In the rows, zero is written as 128.
Rows swapped in pairs by one turn or mirror: which row each one swaps with:
Tilig: [102 178 108 140 127 133 125 119 113 124 132 137 112 137  95 118]
Dage: [113 131 167 158 125 144 113 126 158 137 150 166 154 107 137 122]
bet: [111 174 104 142 130 129 130 118 107 128 132 134 118 136  89 113]
Gires: [117 123 167 177 136 136 129 126 141 133 156 151 154 102 141 112]
Gifav: [131 106 108 118 167 126 142 124 156  89 149 127 141 122 113 148]
tevan: [142 117 111 123 173 121 148 141 143  95 143 133 137 132 116 158]
fas: [117 123 180 167 133 131 127 121 151 129 140 144 156 109 146 113]
kof: [145 147 140 128 136 145 143 115 123 143 141 135 153 188 134 116]
Voniv: [116 133 118 109 147 164 116 133 136 132 123 101 153 128 123  85]
tir: [136 125 121 143 118 146 117  75 123 128 125 167 155 110 127 115]
Mezed: [147 140 138 132 156  92  90 110 135 133 167 112 125 142 145 125]
tovud: [163 114 117 114 175 126 137 114 151 100 140 129 135 114 131 146]
baru: [130 101  97 118 159 123 140 117 143  88 143 130 129 114 113 142]
babap: [132 117 134 153 118 149 125  73 125 126 128 167 150 116 132 114]
tiva: [143 104 108 119 180 134 144 139 156  99 142 124 136 125 117 133]
kabib: [154 133 144 132 144 148 135 107 120 141 128 135 148 185 140 116]
Tig: [126 155 161 122 162 123 150 143 116 149 120 131 108 108 100 128]
ruto: [116 156 166 112 151 126 141 133 128 145 128 152 111 118  87 140]
dukol: [155 111 110 122 180 128 135 124 162 107 142 132 130 114 118 144]
nug: [142 127 139 143 155 103  97 113 149 129 180 108 112 146 126 120]
rola: [146 133 117 139 119 159 123  91 119 136 125 166 150 111 135 100]
leziz: [101 179 115 137 138 131 128 123 114 127 120 132 106 128  98 116]
pilas: [123 112 174 172 125 145 131 126 149 125 146 149 153 116 136 111]
Pera: [111 128 113 103 146 161 120 130 134 143 126 104 159 112 125  98]
Ziri: [147 140 130 142 148  92  90 107 126 119 164 123 118 148 146 125]
rufu: [139 124 115 153 121 146 119  81 116 126 126 162 160 110 124 111]
Keb: [111 125 168 165 127 144 135 132 147 132 144 157 162 117 142 100]
Sola: [113 150 170 125 166 124 159 137 120 137 121 130 116 113  99 140]
gopak: [133 130 135 144 145 103 100 119 148 119 173  93 114 147 130 129]
Fureb: [103 129 107 110 148 157 130 134 136 138 131  98 140 116 129  86]
kon: [107 161 113 139 116 147 125 124 109 134 126 132 113 148  88 113]
miz: [152 123 142 138 156 101  98 115 136 142 169 107 121 153 141 115]
gulu: [126 146 167 131 160 112 150 137 119 138 114 137 118 116  84 130]
Menom: [116 148 166 119 157 128 147 140 108 156 114 137 122 120  97 130]
fep: [140 121 143 130 145  92  89 114 134 132 174 110 132 126 143 111]
Bamug: [146 136 130 128 137 153 151 107 121 156 138 128 147 178 140 120]

Swapped with babap: leziz
Swapped with Pera: kof
Swapped with Tig: pilas

Rows swapped in pairs by one turn or mirror: which row each one swaps with:
Dibi: [120 138  81 195 120  97 125 156 137 157 128 172 162  86 181 157 134 149
 137 120  97 133 124]
diz: [137 136 100 181 126  68  84 207 155 117 186 150 143 105 156 140 139 144
 110 112 112 164 159]
fufa: [113 116  97 143 107 110 106 143 144 116 163 133 135 111 181 170  98 124
 126 138 131 138 113]
vaves: [137 149  79 149 147 104  93 139 122 100 138 172 114  96 140 162 121 120
 121 145 127 149 167]
zisab: [126  95 106 179 114 106  81 152 178 121 146 155 141 122 151 177 115 131
 133 112  85 115 104]
Mus: [136 107  97 141 119  84 105 153 145  92 134 157 143  79 147 135 145 106
 133 143 121 153 176]
nezov: [154 100  93 169  74 106 141 137 175 106 156 183 147 116 135 146 128 136
 140 113 127 107 119]
vas: [164 148 101 199 149  84 111 174 125  94 144 170 168 139 113 189 113 126
 135 113 109 131 142]
pap: [171 136 104 157 109  90 121 133 105 123 171 186 154 133 166 168 128 103
 110 124 130 119 168]
leza: [118 128  83 176 110 112 115 124  96 102 143 185 135 114 151 175 131 123
 130  52 132 134 128]
tuma: [137 132  90 170 101  80 110 109 120 131 156 184 153 139 122 184 153 136
 125  70 115 144 103]
kote: [132 135 108 170 131  72 109 122 125 124 176 154 176 127 116 177 156 126
 145  79 111 116 110]
Fop: [161 129 100 156 114 130  71 177 141 125 124 182 129 100 153 181 128 131
 132 136 109 142 128]
ninup: [112 123  71 174 152  81  94 119 155 118 186 161 141 126 184 171 124 116
 123  83 102 141 155]
fem: [139 101  87 160 139  86 126 148 127  72 181 194 140 136 124 164 138 149
 111  65  92 132 148]
niv: [147 152 115 190 108  59  94 176 144 103 155 142 137 116 166 156 104 145
 125 102  92 184 137]
bofak: [137 156  99 166  99  83  70 176 135 111 156 145 129 120 155 171 118 146
 124 117 101 188 155]
tis: [137 129  75 171 130  83 128 149 148 120 181 184 152 123 112 171 163 126
 127  52 107 136 111]
sen: [124  88  69 169 124  81 110 114 153  99 142 178 142  90 147 138 165 140
 109 121 130 122 145]
mibis: [139 137  89 155 121  99 121 134 145 142 151 183 148 142 131 191 141 110
 128  59 111 154 106]
metaz: [142 108  87 182 129  93  84 203 140 108 176 168 112  93 144 204 119 108
 134 100  91 138 140]
zun: [130 149  73 168 121  80 142 146 113  95 136 147 140 128 155 128 125 122
 113 129 143 141 121]
vudem: [138 104  98 138 123  99  95 154 135 111 133 157 127  66 147 139 150 125
 142 136 119 148 173]
nufuz: [114 108  88 168  88 117 111 129 128  97 188 174 189 122 137 153 118 158
 135  82  93 132 134]
Ropu: [137 146  67 164 113 124 138 143 132 124 168 174 168 105 129 138 130 174
 115 137 100 132 129]
kora: [136 109  84 184 110  89 145 190 129 109 161 135 141  74 133 191 134 125
 140 103 138 126 126]
ganap: [136 148 102 172 121  74  97 174 141 121 157 156 125 121 138 164  96 142
 118 101 108 200 174]
Mozus: [147 149  95 207 120 106 111 126 168 105 154 189 135  91 158 173 156 127
 107 138  93 153 155]
feza: [149 131  94 179 113  89 124 171 130  95 155 165 123 102 164 199 105 171
 140 131 110 184 135]
Kun: [130  95 110 133 135  79 121 150 141  94 147 162 142  83 147 144 143 116
 151 137 125 148 169]
lub: [148 111  97 177  86 128 140 143 178 108 157 167 165  90 133 150 118 126
 141  95 114 105 138]
Pobu: [144 143  84 174 133  71 111 153 139 128 183 181 161 122 121 160 176 119
 131  72 120 124  99]
deru: [114 144 110 172 120  95 121 125 122  98 118 187 158 103 119 147 118 160
 156 115  97 120 129]
begav: [122 146 113 185 116  80  76 178 170  98 178 118 143 122 163 161 124 144
 134 112 104 155 154]
lata: [154  95  93 168  81 115 142 150 181 112 152 173 159 100 123 155 114 130
 139 101 104 120 127]
Zami: [125 145  97 172 101  68  69 186 149 118 169 127 134 110 146 161 135 145
 134 115 105 178 163]
Pata: [140 116  98 183 109 115 131 134 158 134 150 213 152 136 165 185 115 147
 125 114 118 110 131]
Fanuk: [130 135  94 167 119  82  96 193 150 121 166 142 145 129 145 166  94 146
 114 102 100 187 163]
Koduf: [129 110  82 159 106  79 107 102 139 108 164 206 116 124 135 141 115 158
 113 109 130 135 136]
Nek: [112 123  80 151 120  86 145 163 139  81 153 159 148 106 167 146 153 158
 145  79 106 133 167]
pezo: [157 103  87 169  77 108 142 136 174 117 158 183 168  93 141 151 133 124
 132 105 115 107 128]
Dod: [ 89 120  87 167 106  98 104 173 122 125 146 184 133 113 168 151 147 104
 133 149 138 133 131]
luno: [159 132 112 169 123  80  93 183 144 123 175 162 159 135 169 157 114 121
 133 103 120 184 178]
nokaz: [105 132 127 185 118 141  88 146 152 115 176 192 183 113 144 158 134 154
 129 108 113 143 137]
sotak: [144 138 100 170 121  77 104 122 120 124 152 161 149 121 140 167 143 109
 127  48 109 148  94]
Neka: [133 129 100 169 128  71  91 213 140 115 179 148 136 118 147 164 127 136
 120  94 111 170 169]
tikor: [109 116 103 165 112  91  80 166 117  85 166 150 152  93 136 184 132 108
 163 141 113 164 130]
rig: [137 113  96 141 138  67  85 130 122  95 149 151 135 124 111 136 103 142
 142 118  92 123 144]
Fafiz: [148 142  81 196 132  94 116 119 160 118 170 181 157 118 111 169 152 107
 135  66 119 165 117]
ropo: [137 121  92 161 107  84 113 129 130 128 171 164 169 145 111 172 170 137
 128  63 118 134 102]
Lova: [124  91 102 129 124  89 110 153 139 104 136 157 135  82 141 139 140 105
 146 123 117 151 175]
dupiz: [124 146 100 146 127  97  91 138 123 105 209 178 147 108 129 163 114 115
 152 144 140 152 126]
gine: [122 134  74 161 131  82 120 134 134 127 153 180 155 135 112 183 146 106
 142  63 107 150 104]
mib: [173 121  76 163  94 103 108 189 146 118 137 167 155  98 159 153 130 130
 150 140 118 105 143]

Swapped with nufuz: tikor
Swapped with vas: ninup
Swapped with fufa: deru
Swapped with Fop: Koduf
Swapped with gine: Fanuk
Swapped with niv: sotak
Swapped with leza: feza

